In the data rows, the value 128 means zero.
Here are some points, one per row:
[124 181 113  85 133  59 137 205 129 156  96  73 122 121  96 122 169 124
 137 122 139 132 153 113  92 125  87 144 137 144  68 117 151 122 133 134
 178 118 112 119  94  80 142 133]
[112  96 119 135 178 111  90 135  73 114 143 157  90 159 124  90 148 182
  95 163 136 129  59  94 134 125 125 113  90  76 143 147 143 113 200 158
 153  90  69  86 130 134 106 169]
[106 155  84 201 150 105 150 116 156  86 112 125  79 154  82 177 121  43
 124 102 100 124 171  98 128 199 115 126  70 155 120 103 128 128 185  83
 140 115 129 162 163 123 150 136]
[123 113 134 165 144  83 108 170 173  99 134  78  98 181 134 159 138 132
 142 126 176 156  74  98 132 105 135  85 140  97 149 142  92 147  86 150
 137 164 104 125  97 127 120 103]
[132 140 115 133 119 179 167 154 110 137 145 119 189 151 112 135 136 122
 124  66 140  99 140 103 115  61 113 164 104  87 175  87 166 168 157  81
 119 161 120 122  33 142  79 156]
[177 124 148 161 116 134  79 145 156 178 118 127  78 104 127 112 131 185
 172  84 151 123 152 101 130 120 161 116 125 137 152  99 101 110 141  62
  75 105 142 120 196 145 158 169]
[133 133 139  86 151 141  69 107 126 190  90 103 177  99  78 158 125 113
 121 153 175  88 148  90  81 139 207 123  85 120 154 123 104 104 173 130
 173 112  94 108 171 103 165 100]
[180 103  60 104 102 135 101 110  96  98 171  69 138 121 134 108 140  99
 146 154 148 127 135  74 129 127 120 106 112 157 127  97 146 147 155  80
 102 190 106 165 132 180 148  80]
[130 105 101  87 105  96 167  65 113 110  94 161 127 161 180 126  31 135
 186 118 151 142 197 118 135 181 115 117 112  64 114 129 129 120  76 147
 122  90  82 124 139 139 111 149]
[ 71 161 173 114 114 193 179 117 123  87  82 129 154  85 104 141 158 203
 168 151 103 145  99  83 109 194 135 160 139 105 139 118  79 179 134 108
 103  69 127 176  94 131  96  91]
[ 73 150 165 145 111 137 122 173 172  58 147 139  83  84 126 161 108 103
 139 149 116 124 117  81 129  95 113 178 196 130 117 126 171  55 113 103
  90 130 122  95 138 172 121 154]
[116 122 155 110 123  81 142  77 167 128 155  95 121 119 133 211 187 106
 138  86 158  80 107 143 208  85 139 107 141  86 148 108 119 169  88 154
 106 122  76 111 147 115 120 137]
[132  89 106 181 134 133 110 118 127 159 157 167 109 127 168 172 173 155
 145 134 118 129 112 150 172 129 146  84 147  94 141 107 176  74 153 147
 133 107 166 171 125 107 112 104]
[109 114  92 105  78 119 105 118 124 130 154 128 129 165 122 199 120 118
 171 140 124 171  90 109 116  91 130 172  94 167 116 173 125 121 153 195
 137 118 150 154 166 162 161 135]
[186 172 117 153 145 169 163  89 149 129  79 151 139 149 136  64 168  80
 197 177 160 104 120 134 117 114 145 118 138  98 148 129 150 127 138 153
  98 197 201  55 141 118 148 177]
[165 163 155  97 127  88  93 137  77 142 167 142 126  92 168 170 110 134
 188 165 172 161 141 194  92 127  85 103 151 163 148  90 143 159 155 119
 172  93 176 104 120 190  77 178]
[178 109 151 144 111 147 124 151 134  87 118 102 145 101  96  76  91 116
 116  92  84 194 122 141 116 135 127  99 181 119 132 148 171 199 178 171
  88 149  50 109 163 107 137 143]
[118 174 151 157 134 123 178 109 161 188 181  84  92 124 109  96 122 123
 110 147 122 132 178 141 135 135 131 155 105  67 141 161 121 144 143 163
 193 120 168 140 105 118  82 105]
[171 114 121 105  40 154 130 147 114 124  81 124  68 123 108 118 165 177
 133 143 186 121  88  73 138 121  45 111 115 133  90 137 146 140 119 116
 173 149 163 139 173 102  85  98]
[150 142 159 130 138 104 189 117  58 106 137 171 163 139 159 156 123 143
 159 106 142 141 122  95 133 140 202 107 114 195  93 170 134 110 168 137
 139 122 119 132  86 108 131 147]
[145 152 138 158 107  99 128 137 144 115 142 164 125 146 121  89 116 107
 123 154 149 126  87 106  95 131 154 114 115 101  98 223  98 135 131  71
 134 127 145 152  78 193 139 103]
[143 127 189 159 120 167 117 124  62 117 151  97  96 202 101 163 104 111
 134 146  88 141 129 162 127 152 141  97 138 137 126 149 144 125 117 143
 183 166 137 122 140 126  92 138]
[144  97 146 140 100 128 157 113 111 122 157 155  93 126 121 110 142 135
 103  51  69  33 111 130  86 130 181 156 160 140  63  97 158 168 114 162
 145 145 184 117 159 162 130 108]
[255 130 147 135 150 134 164 188 120 128  89 132 158 120 125 201  86 109
  53 144 118 105 124 127 215 118  91 198 112 145 152 149  70 141 121 148
 103  63 153 116 150 147 130 146]
[108 136 128 155 134  99 132 130 104 114 135 171 120 154 150  78 101 134
  78 116 201 169 150  85 176 161 112 157 199 153 195 129 131 148  99 125
 163 151 183 175 126  59 209 134]
[125 161  72 153 114  75 143 129 101 141  84 117 136  72 137 165  99 156
 135 113 141  71  52 149 117 139 106  98 152 125 138  94 144 139 128 133
 155 139 130 145 112 127 159  90]
[ 91 178 171 124 129 131 162 184 106 134 173  76 138 183 185 157 138 152
 104 147 156 142 153 115  95 139 166  95 138 101  73  92 102 168 112 169
  65 128 149 107 180 148 173  93]
[100 103 186 114 149 122  99 122  83 158  91  94 100 119 135 150 145 133
 156 143  77 161 150 149  94 114 113 189 148  64 126 135  77 113 151  90
  96 173 158 152 130 112 188 169]
[131 118 148 174 151 117 125 133 180 136 169  74 190 119  81 114 165 144
 169 151 101 123 142 122 150 143  73 123 122 183  90 166 101  56 114 163
 115 132 133 104 103  97 115 133]
[108 183  63 139 166 167 133 106 130 105  89 115 100 171 108 121 110 183
 146 124 137  63 150 147 143 112 101 145 153 125 143 152 134 126 138 158
 175 123  98  73 120 179 214 138]
[124 105 122 166 131 143 153 121 121 144 172 116 162  99 171 144 143 128
  98 131  93 153 138 113 102 116 121 140 124 123 132 138 116 146 114  98
 145 154  55 133 175 126 124 147]
[129 141 137  91 149 103 124  53 141 129 157 110  68  98 119  85  96 142
  68  78 127 149 125 113 118  79 134 135 138 183 103 123 122 109 164 141
  78  76 117 126  87 120 143 145]
[127 176  71  92 172 205 149 152 158 115 112 131  92 108  86 142  98  97
 150  91 152 185  79 148 108 124 188 123 158 121 118 117 128 123 106 133
 139 117 127 142 188  69  61 150]
[ 89 112  63 108 144  98 137 143 147 135 145 150 170 177 125  88 168 169
 100 159 111 147  81 193 126 144 117 198 103 136 164 153 142 170 134 126
  72 108 152 133 190 122 121 129]
[173 206 154  96 164 112 103 107 215 128 105 145 129 173 222 141 128 134
 101 116  90 165  84 137 121 139 118 136  88 127 126 121 159 120 122  57
 149 162 100  92 129 146 125  77]
[126 128 122 197 144 166 124 124 114 135 138 139 126 104  99 131 113 126
 146  92 123 154 107 196 118  86  68  61  63  84  82 133 121 164  86  91
 125  91 122 186 108 128 201 175]
[127  98 166 150  95  89 102 120 136 101  92 132  99 162 114 130 197 140
 122 101 147 103 179 130  81 126 148 154  98 176 200 130 121 194 118 132
 132 124 108 138 127 124 109 157]
[122 111 117  73 120 185 105 112 115 109 161 186 130 136  72 183 162 119
 112  97 134 109 146 109 147 194 101  72 117 112 161 185  98 107 109 118
  98 154 159  93 122 134 146  91]
[104 156 108 173  57 207  70 141 104 184 124 140  88 108 160 140  95 123
  95 137 148 153 150 154 126 104 156 185  73 143 130 135 165 113  97 163
  75 121 102  91  65 103 140  71]
[ 82 143 145  95  57  78 161 126 163 127 124 121 161  62  62 104  90 133
  63 140 168 144 122 163 122 136 156  46  85 123 162 151 137 111  99 126
 116 144 167  98 138 188 136 160]
[145  86 167  71 198 119  59 104 134  59 123  83  95 113 112  95  86 141
 152 102 136 107 123 132 126 146 129 178  70  92 123 110 141 125  71 140
 134 139 195 151  99 130  98 116]
[125 135 144 123 159 136 113 146 121 133 152 146 147 129 136 120 134 119
 117 147 145 110 133  33 183  78 159  90 130  92  90 141 194 156 114 101
 142  80 166 132 126 118 133 154]
[130 135 171 109  77  99 156 128 158 151 173 181 125 131  99  91 129 134
 195 103  90 118 120 145 143 123  80 142  97 123 113 133 136 124 177 105
 136 102 136  78 140  74 149  75]
[116 155 111 134 142 124  91 173  81 139 157 144 164 128 109  55 112 135
 175  83 111 129 101 139 212 139 169 131 139 144 127  66  22 107 101 101
 168 147 108 107 134 165 120  96]
[ 89  95  93 118 102 109 131 142 149 180 144 132 104 211  83 131  27 126
 144 201 106  90 119 119 153 129 135 125 150 156 118  62 105 167 140  99
  85 130 119 125 110 120  78 159]
[115 116 147 102 106 157  65 106 162 143 139 154 183 165 105 160 109 142
 108 106 152 100 135 167 103 131 118 135 226 139 113 186 145 145  98  62
 193 126 105 113 136 107 141 132]
[110 120 125  91 168 160  86 175 120 119 105 107 163 150 147 111 146 112
 142  94 135 135 153 173 168 123 129  96 111 192  86 149 168 156 139 149
  90 108 158 160 114 131 129 111]
[131 109 150 128 186 123 181 113 101 133  67 191  97 151  92 108 138 126
  94 171 125 139 192 153 101   0 109  82 151 159 127 117  86 103 109 120
 117 126 106 156 167 153  82  21]
[148 119 154 177 128 179 109 132 214 109 160 136 146 114 179  85 122 127
 135 158 172  58 145 142  70 163 111 131 131 150 116 103 105 127 130 189
 145  82  86 191 150 151 116 129]
[ 90 134 128 104 124 116 126  97  94 126  88  94 157 159 151 113 161  87
 104 169 115  81 122 159 153 146 132 121 128 118  86 125 178 104 129  73
  88  72 121 152 156 116 112 151]
[132  99 164  93 136 128 193 151 110 218 157 113 124 124 129  98 116 109
 139  89 178 133 132 126 161 175  84 164 119 101 122 143 174  74 134 134
 127 162  74 162 168 147 124 101]
[122 112 145 126 139 151 124 148  96 118 165 167 147 135 123 111 152  42
  85 139 167 109  88 133  66 158  93 137 152 137 162  84 115  74 120 119
 125  98 116 133 106 100 129 151]
[102 101 124  73 135 163 141 111 200 214  89 176 124 136 173 134 139 132
 125 121 104 142 112  82 143 127 117  92 123 171 105 121  84 144 139 166
 153 177 142 169  81 150 124 209]
[119 124 117 161  94  99 133 203 118 120  64 126 138 147 155 108 134 163
 145  61 103 108 150 140 107 121 166 113 100 136 170 159 145  43  92 126
 117 146 120 149 142 134  80 171]
[155  98  65 109 101 138 160 103 106 126 136 125 105 125 131 106 205 102
 102 139 122 183 120 132 110 141 148 167 119 130  74  89  91 112  31 121
 170 107 112  82 120 153 152 174]
[132  92  75 150 168 153 153 127 134 138 153  75  96 100 162 153 128 192
  64 116 131 138 165 151 119 184 132 103 145 153 123 148 124 125 164  71
 132 136 168  71 120 124  79 128]
These points spread out most along one direction. For each point below, how far along it does it lie, from 0 to 99? The average is 50, and the first point in the table lies past the average. One standard deviation of the points above along it is 16.
[ 62  87 149 114 145 115 114 178 130 128  77 170 114  88 179 131 126  47
 115 104 109 128 118 123 131 154  84  94 111 116 136 101 106 162 165 170
 146 140 142  61 115 139 131 106] 53
[177 116 109 127 105  82 131 132 143 137 144 118 128 119 143 132 104  83
 135 140  99 126  75 144  83 109 185 131 132 118 164 150 108 126 121 114
 123 113 146 148 112  53 128  99] 48
[142 132  98 121 176 115 121 108 101 188 119 110 132  95 107 137 106 123
 114 123  77  98  85 101  88 142 114 128 176 116 151 172 152 114 105 162
  95 160 135 177 118 186 137 118] 51
[136 214 155 176  90 103  77  30 107 128  92 135 157 138 104 131 143 143
  71 105 164 156  99 143 162 146 102 145 143 129  86  82 109 102 156 162
  89 181 120 142 119 131  71 136] 50
[108 141 117 132 165 127 155  79 105 111 171 100 163 119 165 139  97 156
 160 123 113 113 119  79  80  93  70 110  90 181 180 122 121 128  70 129
 105 143 137  84 148  59 121 118] 49
[124 113 141 137  76 143 102 120 110 123  83  97 145  98 163  95 102 129
 101 197  38 109 131 106 172 131 138  94 108 136 132 119 137 138  96 126
 174 129 122 119 133  92 139 136] 50
[113  65 162 156 187 115 164 129 147 102 116 168 129  67  86 165 119 158
 154 197 173 135 123 174 157 136 182 184  90 164  92  99 188 146 115 111
 140 208  99 124 108 128 161 127] 49
[145 115 158  66  90 171 188 120 152  82 128  67  99 164 139 121 143 140
 128 136 115 142  98 176 159 123 148 103 147 149 207  82 136  75 167 122
 155 101 119 161  80 144 194 115] 51
[171 190  83  72 126  99  91 176 139  91 185 207 128 107  92 147 160 167
 107 166  63 125 218 132 123 149 131 109 128  82 141 100 142 115 121 170
 110 162  98 179 106  95 140 141] 48
[145  92  77 119 110 113 126 120 115 117 111 118  96  98 164 114 143  97
 168 150 155 100 157 164 148 145 141 125 188 112  93 196  70 148 150 120
  77 121  99 104  68  95 111 116] 49
[ 77 173 104 115 122 132 113 111 114 102 154 117 114  68 168 109 150  83
 153 134 112 128 149 130 180  86 138 160 133 149 169 184 114 161 142 121
 177 142 121 157 175 169  87 128] 50
[136  71  97 171 124 109 109  98 158 151  92 124 199 136  99 130 144 113
 163 112 105 222 168  90 122 127 139 140 177 110 148  85 176 124 118 154
 152  52 165  92 107 187 120  78] 49
[109  78  96 124  93 136 129 126 148  51 126 115 202 130 160 138  83 150
  97 107 161 118 146 140 115  63 119 148 119  66  78 107  73  76 210 139
 166 163 180 141 152 106 126 134] 52
